Each row is where one point has got to under a steady rotation. How many steps took it there?
The counts run from 0 to 193.
[ -1 -15  43 -11  26 -16  -9   5  26   8  31 -24  41  44 -49 -30  10  10
  -9  24  32   6   0   4 -12  -5 -15 -20   2  36 -16  -2   1  -9  16 -49
 -10] : 76
[ 42  42  11  14  -8  26  -2  -9 -34  22  35  27 -26 -31  15 -17  28  18
  -7 -14 -42  16   7   9  10  -6  -8  14  26   8 -27  15 -21  -9 -27  50
  27] : 91
[  1  13 -21  24  14   4  38  18  16  -7  47  29 -24   5  15 -18 -24 -55
 -13   2  40  -4  -7  -8  33  38 -12   2   9 -13 -27 -19 -35 -31  33  22
   1] : 136
[-21 -22  12 -15  -5   2 -68 -12 -40   8 -11 -44  22 -24   0  48   2 -10
   5  35  -3 -11  11 -19 -30 -24  26 -23   2  29   0  -4  29  -1  -7  15
  43] : 168
[-33 -13  -1  13   3  -9 -28 -20 -16   7  10 -56 -20  -8   9  39 -31 -28
   6  38  -1   2  25 -13  23  14  -7  -1 -28  30  -3  35  57 -16 -19  26
  -8] : 64
[ -4   6 -30  13 -12  24  25  52  -9 -19  26  19  13  25 -19 -14  -3 -23
 -16 -20  16  -6  -9  -9 -24 -18  13   1  -4  -8 -10 -59 -46 -26  49   4
  23] : 31
[ -9 -43  -1   5 -26   4  37 -13  -4 -29  21   0  33  26  -2 -49 -11 -35
 -35 -16   1  15   7   2 -13  33 -27 -18   5 -33 -36 -13  28  -1  -4  15
  16] : 141
[-12  17  40  21 -11  -5 -17   1  21 -26   7 -36  19  -4 -26  16  42 -64
  23  -5 -11  28  -3  12 -15  39  21   8 -39  31  21  18 -18  16  23  16
  15] : 11
[ 10   1 -10  16 -18 -23  -1  50 -17   1  41   2  -9  23  21 -28 -38 -25
 -26 -31 -12  40   1 -20 -34  21 -24  -9   6 -36  -9 -28   5 -22   2  10
 -16] : 35
[-38  85  -3  22  11  -5 -15  25  16  -5  -9  -9 -28 -40  21  31  -3  14
   1   0  -7  22 -23  16   3  -4  -3  19 -38 -23  39  -5   6  -1 -20  16
 -13] : 109
[-28  29  27  19  15 -68   6   5 -20 -34 -15   6  35 -18  38 -10  -1 -10
   9  16  55  14  -9 -14  -2   1 -18 -27  29  -2  34   2  20  30 -37   2
   8] : 162
[ 32  18  16  18 -19  -7 -12  27  20  13  31   3   2  31 -14   3 -18   9
   1  50  10 -30  15  14  33 -46 -26  14  39  71   1  25   7 -22  27   0
  -2] : 73
[ 39  10  25   8 -51 -13 -42   9   8  19 -40  -2  23  25  -2  24  21 -13
   7   5 -47   9 -14  18 -48 -12  11   2   5   3   8 -19  42 -10  21 -18
   7] : 121
[ 17 -28 -36   7 -16  22 -34 -11 -26   5  -1 -13 -17  18  41 -15 -54   8
 -13 -20 -23 -37  10   5  46  -4  -2  -7  26 -24 -10 -46 -19  21 -20  11
   0] : 43
[ 10  24  13 -10  31 -40  -5  54  53  11  49  16   3  -6 -26 -28 -11  18
   6  -3  21  45  12   8  -6   9 -11  -4   7   6 -27  27 -26 -23   3 -29
 -14] : 182
[-40 -24   9 -29  23 -32 -61 -41 -17   5   0 -63  14 -17  15  49   4  13
   1  32   0   8  19 -20 -31   0  29   2   7  12 -10  -7  15 -12 -19  -6
  42] : 169
[ 35 -16  40 -16  -8 -39  -3  46 -15   4 -22 -16  -3 -17  18 -71 -10  41
   9 -32 -34  32  13  13  18  13   5   8 -12  -6   1  20  14  10 -13  12
 -16] : 99
[ -6   6 -32  49  19 -12  20  -9   4  -2 -22  33 -14   6  13 -31  -6  36
  -3  15   8 -20  21 -11  85 -27 -11  22  11  10  23 -10   7  25 -27  13
 -21] : 154
[ 11  35 -34  -9  29  20 -10 -15  30  17   2  25  -1  39 -48  22 -25   2
 -19  -8  -8  22  -7  -2  12  -4  10  -7 -36 -27 -39 -39  15 -40  27 -27
 -18] : 130
[ -7 -10  -3   5  32  31 -40  49  19  27  -2 -28 -23 -26 -20 -21  15  23
  21   4 -23  -3  31 -14  49  -6  24  -6 -54   5  -4  31   1   3 -18   7
 -45] : 0
[  9  -8   8 -11  51   8 -12   4  21  40   5 -17  13  28 -29   4  47  16
   7  40 -23 -12  29   6  25 -16  11  21   6  44 -37  26  16 -45  23  11
  12] : 176
[ 41  67 -16  16   9   4  28  28  -7  16  -7   7 -23  34 -10   9 -27  24
 -12   0   7   9 -26  21  26 -35 -20  23  -4  -9 -19 -36  14 -31  25 -12
 -13] : 26
[-49 -21  -3 -10   9   7 -14  28  -1  -7 -31 -44  -6 -42 -11  -8  19  33
  -2 -10  11   5   0  -7   7   0  46   3 -59 -28  23 -13 -35  15  13 -22
  -4] : 105
[-25 -20  10   0 -10  47 -17 -35 -14 -13 -20 -21   9  12   1 -23 -19  50
 -27 -25   5 -26   4   0  34 -17 -12  -4  -4   7   9 -37  46  16 -44 -15
  -1] : 150
[ -5   9  -6  -5 -19  14   9  39 -10 -27  39  18   8   1   5 -14  -7 -25
 -26 -17  50  -8 -35   5 -36  -7  -2  -3  19 -19   0 -55 -48 -15  40 -11
  30] : 32
[ 38  -2   9  11 -53 -59   1  11 -13  26 -49 -47 -27   8   0  15 -15 -14
   9  17 -42  30  -8   2  -6  14   0   9 -20  -7 -10  27  37  -5  14   0
 -10] : 17
[ 20  -6 -15   3 -12  29 -55 -21  -8  16  24  16 -37  -2  49  -6 -50  30
 -15 -29 -32 -31  -4  16  41   5  -1   9  19 -16  12 -46   5   3 -34  -1
  -7] : 44
[-44 -23 -10  13  15 -24   8 -38  11 -15 -11  15  -7  -2  13 -18  -3  77
 -31 -35   2   9  15 -15  43   0  -1  36  -4 -20  21 -37  14  11 -26 -29
  -5] : 152
[-21  29  35   5  -6  16 -27  22  -5 -30   0  46  39   1   6 -16 -31 -28
  23   4  16  14   7  -7  18 -10  20 -33 -25  16  19   2  76   7 -15  13
   3] : 56
[-29  35  -2  -6  34  51 -39   5  54  -3  -7  -9   4 -21 -27 -10  23  20
  12   7  -4 -12  -5  18  21 -15  28 -12 -49 -13  12 -11 -35  16 -28  -2
  -5] : 2
[ 33  18   2  26 -14 -66 -18   4  43  -8  16 -26  23  22  21   9 -28 -40
  18  18 -40  16 -10  25 -25  37  -3  17  -3  -3  28  -2 -21  -1  19  -6
  -4] : 118
[-13  -6   7   5  -9   5 -42 -20 -35  -6 -16 -30  20 -22   2  27  18 -29
  19  70   5 -31   8 -14 -17 -30  13 -44   3  31 -10  16  32   5  -9  29
  19] : 167
[ -3 -10 -16  22  29  38 -12 -38  21 -15 -15  50  33  33  -5 -34   7  19
  -9 -25 -54  -6  25   2  44 -15  15  23  -9 -15   5 -41  26   7  -1   6
  11] : 48
[-11   9  39   3 -36  38 -17   3  -3 -29  67  31  19   4  -6 -19 -14 -36
 -37 -33   8  29 -17   1 -33  35  -2 -12 -10  -7 -10 -22  29 -34  14  17
  16] : 139
[ -5  16  24  29  -7 -41 -11  48 -12  -1 -12 -63   5  23  32  31  -7 -42
   8 -27 -18   0  -3  22  -7  15  -9  36  21  23  32 -15  -6  16  23  14
  27] : 116
[ 17 -45  -6   8 -27 -41  -6 -21  20  13 -55 -31   4  32 -19  10  21 -16
   5  21  -3  -3 -16   4 -25  10  27 -13  10 -29 -21 -29   8  -1  42 -46
   4] : 123
[ 32  24  41   9  -2  24  -7 -31 -20   7  39  15 -26 -38  12 -28  60   6
 -16  -6 -42  17  -8   1   6  26   7  27  15  18 -18  17 -25 -24  -5  45
  19] : 92
[ -1 -37  -4  18 -56  45 -29  -2 -41   8  -7   6  -1  -5   8 -10  24 -27
 -35 -18 -32 -12   3 -16 -36   0  -8 -24  12 -28 -17 -40  38 -11  -6  17
  10] : 39
[ 10  16  16   5  -4 -40   6  20   1  10   4   5 -33 -26 -19  -7  35  26
  -7  13  60  12 -15 -16  -5 -14 -24 -42  46  -4 -27  16  -5   2 -18 -39
 -16] : 80
[-25  27  17  30  -9 -11   9  25  -3 -23 -26 -48  10  -1  35  32  34 -53
   5   1   8 -31 -13  28  -7   9  -2  24  22  17  34 -17 -25  21  19  16
  42] : 115
[ 17  35  24  15 -13  23 -14 -26  -2   5  24 -55 -51 -23  -6   3   0  -2
 -12 -10   4  23 -19   8   2  43 -33 -29 -15 -10 -36  26  -9  13 -52  15
 -21] : 192
[ 12   5  14   5 -18 -31   7  13  16 -27 -29 -56  33  24 -13  10 -23 -42
  22  -8 -22  17  13  37 -24  -3  14 -22 -20  21 -13  -2 -16  44  13   2
  50] : 13
[-37  -1 -17   3 -36 -37 -39 -11  -2 -14  -8   0 -26 -52  40  54 -25  -7
   3  35  45  -3   6 -18  19  -2  11  -5   0   2  22  21  18  -6  -3  15
  23] : 62
[-44   9  40  24  23  13 -17 -16 -10 -30  27  29  14   5  -1 -13  42   4
  -3  14  30   2   0 -31  47  13   7  31 -14  36  60 -20   8   4   0  -1
 -30] : 157
[ 36  15  30   5 -47 -63   5  -3   4  -4 -53 -58 -18 -11  21  20  -2 -16
   5   7   0  26 -29  28 -10  25  -9  -3  10 -13 -11  22  21  14   8 -13
   0] : 16
